Some points:
tensor([-0.6,  0.8,  0.6, -2.8, -0.1, -0.4,  0.1,  0.9,  0.6, -0.3,  2.2, -2.5, -0.3, -0.2, -0.2, -1.4,  1.2,  0.6,  0.0, -0.3, -0.1,  1.1, -0.5, -1.5])
tensor([-1.4,  2.4, -2.4, -1.0,  0.2, -0.2,  0.9,  1.1,  0.9,  0.4, -0.6,  0.2, -0.1, -0.2, -0.2, -0.8, -0.9,  0.4, -0.4, -1.0, -0.9, -1.8, -1.7,  0.3])
tensor([-0.8,  0.8, -0.1, -1.7, -0.7, -1.0, -1.1, -0.1,  0.9,  0.2, -0.9,  0.1, -0.9,  2.7, -0.5,  0.5,  0.7, -1.9, -0.6, -0.1,  0.7, -1.2,  2.7, -2.1])
tensor([ 0.9, -0.6,  0.9, -0.3, -0.1,  0.7,  0.7,  0.3, -0.3,  1.0, -0.8,  0.6, -0.2,  2.2,  0.0, -1.8, -2.9,  0.1,  0.3, -2.3,  0.2, -0.3,  0.1, -0.9])
tensor([ 0.0,  0.9,  0.3,  0.6, -0.6,  1.3, -0.7, -0.2,  0.3, -0.4,  0.0, -0.3, -0.7,  1.5,  1.7, -0.1, -0.1, -0.2, -0.8,  1.0, -1.5,  0.4,  0.9, -1.6])
tensor([-0.2,  0.2,  1.3, -0.1, -0.4, -0.5, -0.2, -0.3, -0.7,  0.1, -1.0,  1.5, -1.0, -1.2,  2.3, -0.3,  0.9, -0.5, -0.9, -0.6, -0.3,  0.5, -0.2, -0.3])
tensor([-0.2, -0.8, -1.1,  0.2, -0.9,  0.1, -0.8, -0.6,  0.9,  2.5, -0.7, -1.1, -0.7, -0.9, -0.6, -0.7, -0.3, -0.9,  1.5,  0.2, -0.3,  0.7,  0.4, -0.9])
tensor([ 0.4,  1.2,  0.6, -0.5, -0.8, -0.7, -0.6,  0.4,  1.0, -1.5,  1.8,  0.4, -0.5, -0.5,  1.1,  1.6, -2.0, -0.3, -0.1,  0.3, -0.3,  1.3,  0.6,  0.2])
tensor([ 0.5,  0.3,  0.4,  0.4,  0.9,  0.1,  1.0,  0.1,  0.5, -0.2, -0.3, -0.8, -0.3,  0.5, -0.8,  0.3,  0.0, -0.3,  1.7,  1.4,  1.0, -1.6,  1.2, -1.2])
tensor([-0.2,  0.1,  0.4, -0.9, -0.4,  0.6,  1.2, -1.6,  1.0,  0.5,  0.1, -1.0, -1.1,  0.8,  1.8, -0.3,  0.0, -0.8,  1.5, -0.6, -1.1, -1.1,  1.0, -1.3])
tensor([-0.6,  1.1,  0.6,  0.3, -1.2, -2.3,  1.8,  0.9, -0.1,  0.9, -0.9, -0.6, -0.1, -0.4, -0.8, -1.1,  1.1, -0.8, -0.2, -1.4, -0.3, -1.1,  1.1, -0.7])
tensor([-0.7, -0.3, -0.5, -1.0,  0.1,  1.9, -0.2,  1.3,  0.1,  1.2,  0.8,  0.3,  1.5,  0.3,  1.5,  1.8,  0.9, -1.9,  1.8, -1.6, -0.7,  0.5,  0.6, -0.3])
tensor([-2.0, -1.1,  0.6, -0.5, -1.1, -1.5,  0.4, -0.2, -1.1, -0.9,  0.3, -0.4,  0.1,  0.9, -1.2,  1.0, -1.1, -0.4,  1.9, -1.1, -2.6, -0.5,  0.4,  0.3])
tensor([-0.2, -0.1, -1.2, -1.3,  1.1, -0.2, -0.2, -2.4,  0.9,  0.2, -0.2, -0.5,  1.1,  1.5, -0.2,  1.9,  1.4,  1.0, -0.4,  0.5, -0.3, -0.4,  0.4, -0.4])
tensor([ 0.9,  0.8,  2.2, -0.1,  0.3,  0.0,  1.6,  0.5,  3.0, -0.7, -1.0, -0.2,  1.6,  0.6, -0.9, -0.7, -0.9, -0.5, -0.6,  0.2, -1.1,  0.2,  1.4,  1.0])
tensor([ 0.7, -0.2,  1.6, -0.9,  0.5, -1.2, -0.3, -0.2,  0.1,  0.3, -0.7, -0.4,  2.5,  0.0,  1.5, -0.6, -1.4,  0.1,  0.1,  1.8, -2.3, -0.9,  0.7, -1.1])
tensor([ 1.8,  0.3,  0.0,  1.7, -1.1,  0.4,  1.5, -0.1, -1.8, -0.4,  2.5,  0.8,  1.2,  0.5, -1.1, -1.0,  0.2, -1.0,  1.1,  0.5, -0.4, -1.2,  1.8, -0.7])
tensor([ 0.6,  0.6, -0.8,  0.7,  1.8,  0.0, -1.1, -0.8,  2.3, -1.6,  0.4,  0.5,  0.7, -0.1,  1.0, -0.2, -0.4,  0.5, -0.1, -2.6, -0.2,  1.2, -0.1, -0.4])
tensor([ 0.4, -0.9, -0.3, -1.2, -0.6,  0.0,  2.4,  1.1,  0.7, -2.3, -0.3, -1.4, -0.3,  0.1,  0.4,  1.6, -0.5,  0.0, -0.5, -1.7,  0.1, -1.7,  0.9, -0.4])
tensor([ 1.7, -0.7,  0.8, -0.5, -0.7, -1.5, -0.6, -1.2, -0.7,  0.8, -0.6, -0.4, -0.3, -0.7, -0.1,  0.1,  1.4, -0.3,  0.8, -0.8,  0.4, -0.7,  1.5,  0.2])
tensor([ 0.2, -0.3,  0.1,  1.2,  0.5, -0.2,  1.6, -0.1,  1.3,  0.2, -0.2,  1.1, -0.1,  0.7,  0.6,  0.4,  0.2,  0.8,  0.4,  1.5,  1.6, -0.6, -0.9,  0.0])
tensor([ 0.8,  1.0, -0.8,  0.2,  0.3, -1.3,  0.9,  0.3, -0.8,  0.4, -0.4,  0.3, -0.9, -1.2,  0.5, -0.6, -2.1,  0.8,  1.2,  0.5,  1.0, -2.4,  1.4, -1.4])
tensor([-1.1, -0.6,  0.3, -0.1,  1.3,  0.1, -0.4, -0.3,  0.3, -0.4,  0.8, -0.4,  1.6, -0.6,  0.7, -1.5,  0.5,  0.5, -0.5, -1.7,  0.3, -1.2,  1.4,  1.4])
tensor([-1.3,  0.1,  1.0,  1.0,  0.5, -0.4,  0.8, -0.1,  0.8,  1.2,  0.6, -0.6,  0.4,  0.4,  0.6,  0.2,  0.2,  2.3,  0.0, -1.3, -0.2,  0.5,  1.0, -0.4])
tensor([-1.2, -0.9,  0.8, -1.1, -2.0,  0.5,  0.8,  0.3,  1.0,  0.8,  1.5,  0.3, -0.4,  0.4, -0.1,  0.1, -0.1,  1.2,  0.7,  0.3,  1.1,  0.1,  0.7,  0.5])
tensor([-0.4, -0.7,  1.0, -1.0, -1.1,  1.9, -0.2,  0.7,  0.4, -1.2,  0.6,  2.2,  1.6, -0.6, -1.0, -0.7,  1.3,  0.8,  0.3,  0.8, -1.6, -0.5, -0.4, -4.1])
tensor([-0.5, -1.1,  0.7, -0.6,  1.5,  2.8, -0.8,  0.2,  0.3, -1.2, -0.6, -0.1, -0.6, -0.6, -0.9,  0.5,  0.0,  0.4, -0.3, -0.4,  0.1, -0.8,  0.1, -1.1])
tensor([-1.3, -0.8, -0.4, -0.6, -0.5,  1.1,  0.4,  0.9,  0.1, -2.0, -1.2,  0.3,  0.9,  0.6,  0.9, -2.0,  1.1,  0.2,  0.0,  1.8, -1.3,  0.1,  2.1, -0.5])
tensor([ 0.0,  1.6, -0.3,  0.2,  0.8, -1.0, -0.3, -1.3, -0.6, -0.8, -0.8, -1.8,  0.6,  0.4,  0.1, -1.2,  1.2,  1.3,  0.7, -0.8,  0.3, -1.9,  0.3,  0.6])
tensor([ 0.0,  0.2,  1.1, -1.8, -0.5,  0.8,  1.5, -0.8,  1.8, -0.5,  0.2, -0.2, -0.9, -1.1,  1.9,  0.4,  0.4,  0.1,  0.2, -0.7, -1.4, -1.4, -0.9,  0.2])
tensor([-0.8, -1.2, -0.1,  0.3, -2.0,  0.6, -1.5,  0.0,  0.5, -1.5, -0.4, -1.1,  0.8,  0.4,  0.0, -0.2, -0.3,  0.1,  0.7,  0.1,  0.1,  0.3, -0.1,  0.5])
tensor([-1.7,  0.3,  0.9,  0.5,  2.5,  0.0,  0.4, -0.2,  1.0, -1.0,  0.4, -1.8, -0.9, -0.9,  0.6, -0.1, -0.1, -1.1, -1.1,  0.4,  0.9, -0.4,  0.9, -0.8])
tensor([-0.2,  2.3,  0.1,  0.1,  0.0,  0.7,  1.2, -1.5,  1.3, -0.7, -1.5, -0.2,  1.0, -1.1, -2.0,  1.5, -0.1, -0.2,  0.0,  0.1, -0.1, -0.2,  0.4,  0.4])
tensor([ 0.5,  1.7,  0.9, -0.8, -0.4, -0.3,  1.1,  0.5, -0.3,  0.2, -1.0, -2.3,  0.5, -0.2, -0.1, -0.3, -0.4,  1.0,  2.1, -1.5,  2.1,  0.5,  1.0, -2.4])
tensor([-2.1, -0.3, -0.6, -1.3, -0.7, -0.4,  1.1, -1.1,  0.5, -0.5,  0.0,  1.5,  0.2, -1.3,  0.6, -0.9, -1.4, -0.2, -0.1, -1.2,  0.9,  0.0,  2.1, -0.7])
tensor([-1.9,  0.5,  1.4, -1.8,  1.4,  1.2,  1.9, -0.1, -2.1, -1.1, -0.6, -0.6,  1.1,  0.5,  0.5,  0.9, -0.8, -0.6, -1.1, -0.8,  0.7,  0.4,  0.2, -0.4])
tensor([ 0.8,  0.2,  0.1, -1.5,  0.8, -1.3,  2.0, -0.3,  0.9, -1.9, -0.5,  0.5, -1.2, -0.4, -0.2, -0.8,  1.2, -0.3,  2.2,  0.3,  0.1,  1.3,  0.5, -0.9])
tensor([ 1.9, -0.2, -0.9,  0.8, -0.5, -0.5,  1.7,  0.2, -1.3,  1.4, -1.3,  0.2, -0.1,  0.7,  0.5,  0.0,  0.9,  0.7, -1.1, -0.4, -0.2,  0.6,  1.2, -0.2])
tensor([ 0.7,  0.8, -0.2,  0.7, -1.3, -0.6,  1.4, -1.6,  0.6, -0.6, -0.4, -0.4,  1.5, -0.5,  1.2, -1.3,  0.2, -1.7, -0.8, -1.0,  1.9, -0.4, -1.6, -1.0])
tensor([ 0.6,  1.0,  0.5, -1.8, -0.4,  0.4, -0.3,  0.3,  0.2, -0.5, -0.2,  1.3,  1.4,  0.8,  1.3, -0.2, -0.6,  1.1,  1.3, -0.3,  0.0,  0.6,  0.9,  1.2])
There is one direction along which these points spread out most. Take the direction at right angles to it along which they spread out most. Go by this last direction. How many in every 100 of the points above lie lower along it than each point below? Answers are rounded to whole numbers. More than half of the points above lie lower than the first one.
tensor([ 0.9,  0.8,  2.2, -0.1,  0.3,  0.0,  1.6,  0.5,  3.0, -0.7, -1.0, -0.2,  1.6,  0.6, -0.9, -0.7, -0.9, -0.5, -0.6,  0.2, -1.1,  0.2,  1.4,  1.0]) 68
tensor([-0.6,  0.8,  0.6, -2.8, -0.1, -0.4,  0.1,  0.9,  0.6, -0.3,  2.2, -2.5, -0.3, -0.2, -0.2, -1.4,  1.2,  0.6,  0.0, -0.3, -0.1,  1.1, -0.5, -1.5]) 60
tensor([-1.3, -0.8, -0.4, -0.6, -0.5,  1.1,  0.4,  0.9,  0.1, -2.0, -1.2,  0.3,  0.9,  0.6,  0.9, -2.0,  1.1,  0.2,  0.0,  1.8, -1.3,  0.1,  2.1, -0.5]) 5
tensor([ 0.0,  1.6, -0.3,  0.2,  0.8, -1.0, -0.3, -1.3, -0.6, -0.8, -0.8, -1.8,  0.6,  0.4,  0.1, -1.2,  1.2,  1.3,  0.7, -0.8,  0.3, -1.9,  0.3,  0.6]) 80
tensor([-0.2,  0.2,  1.3, -0.1, -0.4, -0.5, -0.2, -0.3, -0.7,  0.1, -1.0,  1.5, -1.0, -1.2,  2.3, -0.3,  0.9, -0.5, -0.9, -0.6, -0.3,  0.5, -0.2, -0.3]) 50
tensor([-1.4,  2.4, -2.4, -1.0,  0.2, -0.2,  0.9,  1.1,  0.9,  0.4, -0.6,  0.2, -0.1, -0.2, -0.2, -0.8, -0.9,  0.4, -0.4, -1.0, -0.9, -1.8, -1.7,  0.3]) 93
tensor([ 0.4, -0.9, -0.3, -1.2, -0.6,  0.0,  2.4,  1.1,  0.7, -2.3, -0.3, -1.4, -0.3,  0.1,  0.4,  1.6, -0.5,  0.0, -0.5, -1.7,  0.1, -1.7,  0.9, -0.4]) 75
tensor([-0.7, -0.3, -0.5, -1.0,  0.1,  1.9, -0.2,  1.3,  0.1,  1.2,  0.8,  0.3,  1.5,  0.3,  1.5,  1.8,  0.9, -1.9,  1.8, -1.6, -0.7,  0.5,  0.6, -0.3]) 33
tensor([ 0.5,  1.7,  0.9, -0.8, -0.4, -0.3,  1.1,  0.5, -0.3,  0.2, -1.0, -2.3,  0.5, -0.2, -0.1, -0.3, -0.4,  1.0,  2.1, -1.5,  2.1,  0.5,  1.0, -2.4]) 53
tensor([ 0.2, -0.3,  0.1,  1.2,  0.5, -0.2,  1.6, -0.1,  1.3,  0.2, -0.2,  1.1, -0.1,  0.7,  0.6,  0.4,  0.2,  0.8,  0.4,  1.5,  1.6, -0.6, -0.9,  0.0]) 55
tensor([ 1.7, -0.7,  0.8, -0.5, -0.7, -1.5, -0.6, -1.2, -0.7,  0.8, -0.6, -0.4, -0.3, -0.7, -0.1,  0.1,  1.4, -0.3,  0.8, -0.8,  0.4, -0.7,  1.5,  0.2]) 23
tensor([-0.2,  0.1,  0.4, -0.9, -0.4,  0.6,  1.2, -1.6,  1.0,  0.5,  0.1, -1.0, -1.1,  0.8,  1.8, -0.3,  0.0, -0.8,  1.5, -0.6, -1.1, -1.1,  1.0, -1.3]) 40
tensor([ 0.5,  0.3,  0.4,  0.4,  0.9,  0.1,  1.0,  0.1,  0.5, -0.2, -0.3, -0.8, -0.3,  0.5, -0.8,  0.3,  0.0, -0.3,  1.7,  1.4,  1.0, -1.6,  1.2, -1.2]) 25
tensor([-2.1, -0.3, -0.6, -1.3, -0.7, -0.4,  1.1, -1.1,  0.5, -0.5,  0.0,  1.5,  0.2, -1.3,  0.6, -0.9, -1.4, -0.2, -0.1, -1.2,  0.9,  0.0,  2.1, -0.7]) 57
